In each pair of rows below, the second row is the first one turned about zero in one of four ways (a turn may also mirror it), with some noise and a change of scale.
Each pair is followed by the number of its way, counting from 0 in the order the ways first appear.
-14 -58 -25 -43  10 -12 -36 -89
  -6   41   21 -111   12   25  -19  -10 0

16 12 39  0 17 31 28 47
 16  37  16 -22  16  16  28  58 1

-16 -11 -33 -24  -4 -21   3 -85
 -1 -41 -44 -16   0 -30   0 -61 1

 -9   2   0  -9 -35 -11 -48   4
 -8  12   1  34 -32  -8 -33   7 2

-20  22 -35 -30   3 -21  -5 -83
-30   0  10 -66 -31  -2 -45 -35 0

 -8 -25 -78  35   2 -34  -3 -39
-21 -44  61 -41   6  42   6 -27 0

 -1  -3  24   0 -22  11 -29  36
 29 -15 -36   7  20  -6  24  31 0

 14  11  41 -21  12  33  14  42
 19  31 -40  39  -5 -14   4  32 0

 20  -3 -48  11  54 -24  76 -47
 21 -84 -16 -72  25 -13  29  -7 2

 -3   5  25 -10 -23  11 -29  37
 23 -10 -42   3  11  -8  16  24 0

 14  46  51 -28  21  31  30  22
 10  31 -32  49 -23 -37 -30  22 0

 22 -14  47  43   5   6  22  60
-20  27  44  16 -47 -20 -44 -20 3

-11  -5 -34   5 -40 -27 -49 -15
-15 -23   6  34 -27  -9 -41 -32 1

-17 -12  14  -8 -39  -4 -49  36
-30  15  50  14 -29  14 -28   0 1

 -9 -34 -29   2 -33 -33 -44 -13
 26  15 -42   6   0 -17  11  62 3

  5  34 -76 -30  35 -19  61 -59
  18  -28 -111  -10   -1  -47    9    1 1

15 14 41 16 18 35 26 51
-28  22  44   2 -22  12 -25 -42 3

 16  29 -39  86  65  -3  88 -31
 42 -65 -63  30  57 -11  71  58 1

 10 -38 -71  63  29 -44  31 -68
-22 -27 117 -32  -4  47 -13 -19 0

  1 -52 -48  22 -40 -27 -32  -2
 27  11 -44  27 -19  -8   0  80 3

11 -9 34 36 -8 27 -7 51
 8 33 32 33 25 28 28  9 2

  9   3 -59   8  47 -26  70 -60
-42  16  83  -3 -27  21 -36 -39 0

-12 -42 -77  52   4 -55 -22   5
-22 -64  60 -21  50  35  34 -22 0

 19 -20 -18 -12 -17 -34 -47 -24
  4 -26  17   0 -20 -16 -46 -27 1

  2   2  31  -9 -14  16 -16  45
 7 38 23 21  4 12  7 34 2

 -6 -13  -5 -18 -40  -8 -47  14
 17 -21 -35 -41  21  -6  33  -1 0

 9 -9 29  7 -5 24 -5 51
 22   8 -24  37  16   7  25  35 0

-16  -9 -23 -32  -7 -18  -5 -75
 32 -54 -22 -33  16   9  35  41 3

-28  21  46 -22 -19  12 -24 -24
-20  41  10 -12   8   0  13 -43 1

  0 -11 -83  34  -8 -50  -8 -43
-18 -57  59 -44   8  36   8 -49 0

-7  2 54  5  8 19 13 -1
  9  26  27 -20  19  11  35   6 1

 -21   23   53 -122   -3   11  -14   -8
 -7  70 -85 -45  -9 -65 -21  -5 0

 -7  -4 -30  10 -36 -30 -48 -15
 29  16 -53  16  13 -16   9  41 3

 12  -4  23   7 -19  13 -10  47
 -5  47   7  -4 -27  -5 -13  -5 3

 26  61  52 -17  26  37  40  42
 14  25 -41  81 -26 -34 -31  23 0

  5 -33 -89  86  12 -67 -18 -44
  -8 -108    6   27   19  -18  -11  -87 2

  6   3  56 -32  19  35  30  -1
-11  -5  46 -61  -3  14  -8 -28 3

  5 -77  18  71 -27  -4 -47  27
-20  13  71  51   6  28  -2 -62 2

13 36 39 33 24 35 30 40
 27  31 -10   6  43  20  55  34 2

  1   3 -86  33 -10 -44 -10 -20
-15 -61  49 -20  11  25   4 -47 0

  8 -23  39 -45   4  31  12  40
-14  47  43 -48 -16  27  -6   1 3

 18  19  45 -19  25  36  29  33
 21  41   5 -23  26  14  25  55 2

-16  12 -28 -28  -1 -20   3 -84
 -5 -22 -52 -12  -1 -33   6 -62 1

 11  18 -61  90  24 -29  42 -66
 40 -94 -49  64  28 -15  37   8 1

  8  49  31 -43  19  35  27  56
 -3  32 -60  68 -14 -30 -17  -2 0

 -1 -16  62 -32  11  37  13  10
  9  59 -27   6  -6 -12  -1  49 0

-18  23  29 -37 -25   2 -31  35
  6  -8 -65  -1   8 -39  15  13 0

 -7   9  53 -51  16  31  28 -26
 -1  61 -30  -7 -37 -23 -34  28 0

-23 -28 -33 -16  -5 -30  -5 -94
-12 -67 -38 -19  -5 -24  -6 -66 1

10 -1 33  7  1 31  7 51
 19   7 -25  45   6  -6  17  37 0

 13   3  29 -26   4  28   3  53
  9  52  17 -27  -7  20  -3  46 1

 -3   8  33 -26 -17  14 -25  31
  1  42  12  15 -11   5 -16  35 2

-18 -12 -36 -31  -5 -28   5 -85
 34 -63 -26 -28  24   5  43  51 3

 22  42  51 -41  13  37  14  44
 -4  39  41 -33  10  21   5 -59 3

-26  36  17 -34 -19 -21 -42  32
-30  51  16  22 -10 -20 -31   0 1

 23   7 -41  51  52   0  68 -47
-25   2  86  30 -32  39 -50  -9 0

-14  -7 -29   5 -35 -29 -49 -20
-15 -25  14  28 -21  -8 -36 -38 1

  9  16  49 -16  20  37  31  28
-24  10  45 -30  -8  14 -14 -43 3

 4  8 36  6 17 23 -6 48
-19  32  19  -8  -5  -3 -29 -21 3

16  8 26 10 21 43 42 46
  1  25 -15  70 -12  10   0  33 0

-18 -12 -30  -9 -42 -31 -47 -17
-25 -25   8  23 -38 -11 -35 -36 1

 -7  -2  12 -13 -37  -6 -43  17
 12  45 -32 -15  -6 -12   4  15 3

-21  50  17  -2 -12  41 -13  53
 -8 -25 -75  41  -1  -6  -4  22 0

 13   6  43 -13  15  35  26  48
 13  41  21 -13  19  25  29  48 2

  5   9 -82  68 -17 -54 -19 -13
 -4 -93 -12  53   4 -16  -2 -41 2

  1 -23 -77  32  -8 -47  -1 -45
-14 -41  68 -46   3  33   7 -41 0

-37 -36  53  -2  21  42  23   7
-30   2  22 -51  34  30  36  12 1

 1 -8 31 16 -3 26 -6 57
 17  -1 -36  39  15   2  24  40 0

